(in the rows, 128 means zero)
A state moves one step at a time under one of 6 hidden systems, and each row is a state written as 20 numbers. Each run below is a few steps of one system.
run 1, k_894 (11 x 20):
[[132 125  73 114 157 136 114 169 101 105  88 177 172 101 127 138 161 164
  112  89]
 [125 121  99 118 141 128 166 137  93 178 112 181 126 123 200  86 115 140
  165 131]
 [ 51  99  98 130 120 142 153 174 156 136 129  99 129 156 177 105 166 116
  125 141]
 [132 116 108 108 174 120 114 194 127 103  94 119 154 129 151 137 150 137
  101  48]
 [169 115 128 137 129 128 180 163  74 156  83 158 170 145 176 117 104 131
  150 124]
 [ 60 138  86 163 112 168 174 149  97 128 114 121 132 159 168 133 144 118
   93 149]
 [114 140 100 123 188 130 128 164 158 158 102 125 119 125 163 152 143 145
   63  71]
 [149 116 174 120 146 105 177 175 123 164  56 145 124 152 154 126 134 148
  150 126]
 [ 82 159 119 183 111 156 173 185  95 102  95 116 116 158 124  98 123 106
  124 127]
 [147 143  69 167 166 150 121 171 140 167 104 134 143 121 115 127 140 123
   60 107]
 [137 132 135  99 168 127 162 145 107 177  74 177 122 139 124 118 170 178
  125 152]]
run 2, k_973 (11 x 20):
[[ 81 141 106 118 141 177 145  95 108 100 147 111 122 131 122 131 158 217
  111 131]
 [145 138 113 115 142  77  89 122 183 110 105 119  75 111 166 146 106 155
   93 110]
 [101 133 140 128 115  93 189 181 174 152  86 163 140 149 134 113 117  93
  131 162]
 [ 94 140 105 190 111 171 119 167  62 111  99 138 118 121 109 124 155 112
  153 101]
 [188 122 100 132 170 140  85 104  91 186 141 115 115 128 160 123 132  99
   86 115]
 [118 127 159  72 173 145 180 112 144 157 141 110 139 164 114 104 153 185
  104 158]
 [111 159 122 144 123 124 130 137 145  56 110 106  84 120 122 120  96 197
  132  93]
 [158 128  79 157 102  86 124 153 175 136  99 151 134 121 161 127  87  89
   93 161]
 [ 82 128 113 131 125 149 152 158  98 162  95 193 151 127 103 133 189 111
  137 160]
 [129 136 129 147 160 159  83 116  79 160 133 115  65 108 146 114 148 139
  153  72]
 [163 106 135 101 165 121 137 135 159 161 151  61 124 173 157  84 118 118
   89 147]]
run 3, k_12:
[[114 166 173 133 112 134 191  75 117 149 140 128  96 162 131 128  89 133
  118 184]
 [101 118 115 186  75 132 122 155 169  91  96  89 128 135 104 172 142 145
   98 157]
 [170 151 156 141 126  88  90 137 147 131  97 177 111  89  75 147 114  94
  149 107]
 [120 122 144 155 111 162 159 109 103 205 146 157 130 127 103 105 140 110
  170 177]
 [125 117 100 156 116 168  71 125 126 103 153  67 110 137  76 118 173 132
   99 155]
 [173 132 149  98 148 100 105 113 199 129 161 127 135  97  78 106  95 148
  138 107]
 [114  93 117 109  80 125 153 116 121 122 139 164 150 119 138  86 124 161
  205 182]
 [ 93 143  58 151 101 139  90 130 115  74 165 124 123 120 138  97 121  76
  115 133]
 [126  97 123 102 153 112 103 137 197 175 167 134 162  95 148 140 130  91
  127  83]
 [115  87 169  66 135 129 119 115  77 116 142 129 139 141 150 112 172 127
  192 126]
 [123 149 125 137 125 154 147 106  91  81 182  73 139 157 157 110  73 105
  102 108]]
run 4, k_61:
[[131 105 120  73 141 114  59 101  90  73 137 118 105 120 157 132 166 143
  143 110]
 [134 140 143 120 144 135 157  95 147 162 200 111 138 129 159  96  62  90
  133 107]
 [110  73 154 120 105 128 146 153 131 101 107  73 169 169 165 174 158 146
  124 135]
 [131 175 114 108 148 115 105 109  89  61 141 154 130 113 136 149  97  92
   94  76]
 [109 129 157 168 109 158 182  86 117 195 143 131 141 133 165 171 101 124
  131 138]
 [103 128 169 106 127 104  96 129 112  84  90  95  69 162 134 154 177 121
  113 139]
 [159 184 169 149 153 126 148 126 139 136 144 132 120 121  91 127  62  92
  112  76]
 [139 107 160 166  74 135 167 137 111 129  79 123 155 155 117 167 134 156
  143 186]
 [103 178 115 124 125 116  83 111 125  66 126 151  85 113  70 135 145 106
   98 140]
 [146 132 155 173 123 140 137 103 174 212 143 141 123  91 100 145 102 145
  151 120]
 [141  87 153 104  95  89  99 149 128  95  86 128 107 143 113 110 169 136
  182 179]]
run 5, k_894:
[[159  72 106  91 134 116  99 167 150 139 137 146 192 112  99  98 164 114
  157 137]
 [110 109 102 100 124 157 122 117  50  90 146 151 156 120 143  96 152 153
  181 122]
 [113 103  63 120 129 140 126 111 139 134 183 107 142 124 211  90  97 131
  125 124]
 [112  72 116  76 123  95 123 140 167 108 119 125 177 136 186 168 156 140
  111 136]
 [100 133 156 110 128 113 150 138  87  84 111 154 148 122 183 158 104 112
  159  60]
 [129 106 127 180 102 141 143 138 112 169 139 101 149 142 193 152  94  58
  123 112]
 [111 123 146 116 156 149 134 127 104 138 118  99 157 167 136 189 177  99
   53 128]
 [141 162 178 131 173 147 170 112 103 144 113 114 117 143 140 162  99 178
  103  69]
 [145 136 152 182  96 116 163 134 144 146  84  86  87 165 151 140  89 136
  107 169]
 [104 181 135 146 132 117 147 155 153  95  90 141 117 145  71 159 135 101
   61 142]
 [152 167 147 167 152 138 126 134 133 182  97 175 107  90  71 145 125 142
  135  94]]
run 6, k_448:
[[115 167 141  77 152 130 103  71  97  89 149 165 124 118  76 157 158 130
   96 135]
 [152 135 166 169 107 132 141  79 157 159 139 110 104 106 146 166  69 177
  145 115]
 [117 103 144 127  74  93 106 141 158  91 107 107 104 152 101 124 157 100
  141 206]
 [122 166 152 127 140 131 127 128 145 106 147 168 165  92  48 155 114  95
  122  81]
 [203  90 141 167 100 142 108 105  93 167 120 114 154 116 133 153 114 150
  163 142]
 [109 137 127  91 118 126  85  75 119 102 175 129  88 129  92  89 155 106
  139 183]
 [132 129 164 125 139 127 124 113 198 121 165  98 145  97 101 160  95 171
  129  71]
 [186  91 138 119  81  75 110 143 121  89  80 134 139 135 144 132 112 131
  164 168]
 [ 84 153 112 122 101 138 134  98 126 101 185 179 159 100  93 114 112  73
  147 146]
 [142  76 149 149 117 155  88 107 131 149 151  86 162 106 144 196 141 148
  144  81]
 [160 128 175  75 133  83  94  94  96 104 132 126  81 146 144 108 130  93
  149 154]]
run 7, k_369, 11 rows:
[[ 69 131  59 169 107 152 146 167 109 114  99 138 142 137 164 141 148 110
   91 138]
 [130 135 113 125 181 126 125 150 121 179  94 162 130 111 175 171 144 115
   87  67]
 [113 126 171 138 148 138 179 151 105 184  88 123  88 157 167 114 136 156
  156 118]
 [ 98 165 114 188 122 165 181 168 115 111 108  87 119 166 131 117 103 132
   87 119]
 [172 137  83 159 139 132 145 149 119 145  76 149 164 121 148 169 108 162
   71 117]
 [110 156 122 137 134 129 155 123  91 168  71 201  91 117 146 137 147 157
  141 148]
 [ 68 160 119 187 130 149 146 152 167 174 123 120  71 126 131 122 128 112
  113 113]
 [164 116 114 163 149 116 120 204 159 144  65 100 122 136 129 127 130 148
  105  93]
 [156 163 123 138 153 137 170 166  70 132  81 181 135 125 111  87 111 155
  150 109]
 [ 96 142  60 180 119 177 155 127 121 175 143 147 123 111 144  93 116 156
  128 144]
 [105 125  65 122 158 118 107 168 167 141  90 132  98 123 160 123 169 163
   79 120]]
run 8, k_973 (11 x 20):
[[161 105 116 132  96 107 153 146 141 118 138 106 130 145 153  50  74 128
  174 166]
 [ 91 115  53 120 109 150 117 152 123  77 151 146 186 115 115 107 155 117
  121 143]
 [149 100 104  97 155 115  88 117 116 153 116 182 144  78 168 157 148 158
  150  85]
 [101 101 158  85 128 105 156 116 122 152 132 122  95 158 203  95 128 119
  171 153]
 [ 62 128 118 129 135 149 139 169 133  72 152  80 143 150 149 117 131 102
  115  73]
 [187 118 119 134 142 115 127 154 102 111  90 132 185 126 161 179 105 126
   95  78]
 [123 153 143 103 124 128 187  80  67 136 118 176 136 153 165 147 115 129
  118 178]
 [ 50 154 128 155 126 159 124  93 140 123 155 102  83 127 148 174 139 132
   95 104]
 [160 125 171 136 148  91 105 154 174 146  86  92 109 140 123 179 135 106
   80 101]
 [143 171 178 144 129 130 196 149 101 133 100 152 136 159  77 108 100 103
  133 149]
 [125 155  94 208  97 187 116  98  89 124 151 105 116 116  93 139 113 141
  112 139]]
run 9, k_369:
[[141  95  77 106 117 151 126  76 114 122 164 126 172 119 166 135 123 194
  119 157]
 [ 72 141 116  65 134  93 121  91 141  93 131 164  98 129 172 144 149 128
  104 155]
 [ 79 116 182 123 112  99 141 135 194 134 143 125 131 119 156 171 108  85
  149  89]
 [152  85 165 150  96 121 115 170  93 107 101  81 143 159 149 137 133  76
  163 114]
 [161 147 141 124 155 165 145 119  49 134 149 129 176 155  95 127 131  77
   94 130]
 [141 121 132 128 139 175 124  59 109 166 159 105 138 125 120 167 148 193
  100 151]
 [111 160 147 107 127  99 118  83 153  91 111 114  55 144 137 150 128 166
   86 160]
 [125 150 173 145  97  84 150 135 200 112 112 150 132 115 100 164  80 103
  127 132]
 [155  98 132 183  69 122  91 155 107 119  96 138 142 110 100 147 136  88
  184 142]
 [158 148 114 136 156 156  87 126  78 160 152 142 122 123  76  92 159  61
  117 133]
 [150 111 137 109 169 161 115 101 155 180 169  96 127 121  83 108 158 191
  124 126]]
run 10, k_448, 11 rows:
[[ 80  99 146  91 118 141 168 102 124 140 123 125 130 152 164 137 168 192
  147 175]
 [ 76 173 136 154 124 118 114 147 129  69 107 114  66 128 140 143 112 111
  114  76]
 [158 116 149 148 130 109 168 164 164 186 113 121 164 152 144 142 100  66
   99 138]
 [115 131 132 110 137 161 148 134  49 110  99 158 160 148  88 132 189 145
  126 159]
 [130 177 108 178 150 162 107  87 103 149 153 117  75 106 134 136  97 135
   96  89]
 [145  92 145 113 133 105 131 130 196 184 115  88 106 156 140 123 152 149
  108 184]
 [ 98 169 139 102 139 113 145 164 131  67  88 174 119 121  66 111 147 156
  135 119]
 [163 135  90 211 102 144 130 150 132 160 119 137 146  96 135 129  71 114
  137 100]
 [130  79  97 105 128 134  86 130 120 169 133 134 141 135 125 110 203 103
  131 188]
 [105 159 144  91 183 145 115 110 124 122 156 147 101  97  99 108 137 165
  148  55]
 [174  96 124 155 108 114 135 152 155 136 120  73 115 141 180  92  74 158
  155 124]]
run 11, k_12 (11 x 20):
[[130 136 133  86 145 110 169  98 188 152 149 137 160 148 133 145 110 127
   62 175]
 [ 62 120 148 123  97 122 126 131 136  73  99 143 113 111 122 170 165 178
  167 115]
 [157 151 137 172 105 105 112 121 112 131 123 122  76 125 162 115  69  66
  144 116]
 [124 102 134 137 127 139 164 168 150 179 122 129 193 154 105 139 158  77
  104 162]
 [129 136 145 126 145 161  80 109  80  96 129 129 129 102  69 164 174 159
  138  84]
 [177 147 148 125 136 122 135  60 138 170 165 112  91 129 147 108  67 145
  120 153]
 [ 86 104 120 115  89 118 161 152 180  93 111 116 154 158 110 123 156 152
  117 201]
 [117 156 118 159 109 116  88 146 128  69 118 158 112  77  98 138 106 115
  160  68]
 [161 105 122 142 123 121 132 114 130 220 146 157 138 118 168 110 107  74
  152 152]
 [ 82 108 124 100 138 162 115 139 105 110 147 102 147 160  89 119 210 107
  109 155]
 [155 142 152 131 149 141  96  99 144 102 172  85 113 101 112 135  86 161
  134  53]]
run 12, k_61:
[[ 97 106 129 104 129 133  72 103  81  85 129  98  99 136 170 162 179 121
  124 115]
 [153 157 164 116 167 126 136  88 130 158 179 107 113 134 153 126  73  82
  104  87]
 [123 102 193 124 110 128 182 137 120 113 101  83 156 176 150 166 130 154
  131 144]
 [115 182 123 134 119 113 115 121 101  34 116 133 113 131 116 157 103 105
   86 104]
 [122 151 150 181 110 142 161  92 141 192 129 153 133 113 129 191  96 113
  108 131]
 [106 122 184 117 112 102 105 125 112 112  77 131  71 143 113 156 182 129
  153 155]
 [149 177 159 161 139 127 120 134 139 124 143 120  88 118  68  92  82  88
  141  96]
 [172  97 151 173  85 138 146 144 141 153 101 109 172 142  85 151 129 146
  136 182]
 [122 150 112  95 119 111  84 108 126  59 126 165 123 106  58 129 159 141
  123 158]
 [125 130 117 161 112 144 121  91 179 180 177 144 121  75 108 120  92 149
  167 123]
 [135  58 137 106  96  92  85 147 163 133 111 111 122 132 144 120 168 124
  179 169]]

Which system made each run below?
run 13 (2 x 20):
[[130 132 185 145  86 102 136 137 161 101  99 122 145 143  64 180 138  97
  119 164]
 [167 160 162 163 109 138 121 109  92 122 117 166 153 109  48 172 117  98
  131 133]]
 -> k_448
run 14 (2 x 20):
[[128 119 150  76 150  77  99 147 139  95 129 123  91 127 172  91 115 103
  164  82]
 [114 100 120 135 113 134 184 174 138 125 142 116 195 151 173 104  87  93
  144 111]]
 -> k_973
run 15, 2 rows:
[[ 91 134  85 132 109 130  90 109 181  93 139 111 121 119 107 169 160 152
   68 158]
 [159 146 160  74 163  77 109 109 151 131 115 186 111  90 121 141 114 143
  145  86]]
 -> k_894
run 16, 2 rows:
[[103 111 136 169  75 117 124  99 159 144 142 120  99 100 188 153  84 124
  178 118]
 [113 113 146 111 120  93  87 141 148 109 129 106 123 150 133 152 157  29
   98 137]]
 -> k_894
run 17 (2 x 20):
[[134 129 167  95 135 126 103  90  67 116 123 109  80 164 123 127 175 118
  129 175]
 [111 185 168 136 145 139 161  95 167 117 168 103 106 133  87 129  77 140
   95 106]]
 -> k_448
run 18 (2 x 20):
[[131 174 119 170 139 122 143 164  91 146  67 152  83 149 132 125 128  82
   88 136]
 [109 156 134 149 167 157 171 163 150 195 115 144 132 140  77 115 152 119
   93 131]]
 -> k_894
run 19, 2 rows:
[[ 56 121  64 102 129 135 132 135 187 107 159 146 161 114 138 123 150 131
   96 138]
 [134 100 134 120 134  99 100 168 137 132  68 160 126  97 155 165 157 157
  162  78]]
 -> k_973
run 20 (2 x 20):
[[164 102 177 110 167 138 114 120 129 195 106 131 136 120  99 167 179 168
  130 116]
 [116 171 166 142 130 144 139 104  98 100 131  95  50 150 104  91 109 161
  149 131]]
 -> k_369
run 21 (2 x 20):
[[ 64 115  96 119 112 172 125  84  85 108 175 114 124 131 174 115 146 147
  149 138]
 [100 125 146 111 155 107 102 120 169 119 145  76  95 136 184 161 123 113
   94  72]]
 -> k_448
run 22 (2 x 20):
[[162 166  83 162 114 155 143  88  87 101 149 144 162 114 127 140  67 143
   95 137]
 [113  93 101 126 102 130  98  74 159 163 142 126 124 119 162 177 159 147
  102 185]]
 -> k_448
run 23:
[[157 115  48 156 129 136  84 149 111 113 112  94 103 130 171 101 132 148
   95 128]
 [132 147 121  67 193  94 147 162 174 147 123 169 140 125 120  95 128 118
   95 107]]
 -> k_12
run 24 (2 x 20):
[[ 84 165  85 106 152 141 181 129 117 151 135 210 154 117 133 101 126 120
  111 141]
 [ 75 108  85 147 140 153  86 131 132 146 126 105  82 111 176 143 176 154
  120  98]]
 -> k_12
run 25, 2 rows:
[[100 145 167 170 113 148 180 133 181 149 130 106 153 139  93 179 108 127
   94 126]
 [156 154 163 170  98 123  99 125  94  89  81 126 103 129  66 173 142 123
  120 141]]
 -> k_973
run 26:
[[120 143 123 147 127 144 113  71  83 146 129 128  70 108 195 151 111 168
  137 111]
 [115 135 167 105 141  92 149 129 163 160 125 102  79 172 165 106 121  73
  108 161]]
 -> k_61
run 27 (2 x 20):
[[137  98 137  81 116 103 141 102  87  95 116 136 142 140 214 142 111 162
  154 132]
 [ 59 154 122 122 128 130 154 125 133  96 171 110 116 151 172 113 101  61
  105 110]]
 -> k_61
run 28:
[[109 148 128  95 124 114 198 139  95  80  84 154 144 172 156 124 118 154
  108 170]
 [ 73 151 108 173 101 148 158 111 124 128 131 164 155 105 157 192 103 114
  109 105]]
 -> k_369
run 29:
[[129 162  95 177 107 121  95 140 117 136 104 190  93  82  97 117 117  92
  153 123]
 [143 107 103 152 147 136  94 162 165 209 130 137 112 103  98  83 159 105
  143 135]]
 -> k_369
run 30, 2 rows:
[[157 133  95 123 172 153  65 133  75 106 136 114 108 108 119 100 153 150
  128  72]
 [180 107 112  87 163 112 154 113 159 177 149 123 147 140 177  91  93 161
  114 149]]
 -> k_973
run 31 (2 x 20):
[[131 128 113 155  97  95  92 114 171 114 124 136  96  81 173 156  77 139
  151  89]
 [138 107 133 115 111  81 131 179 140 144  94 154 127 147 135  88 139  56
  155 175]]
 -> k_369
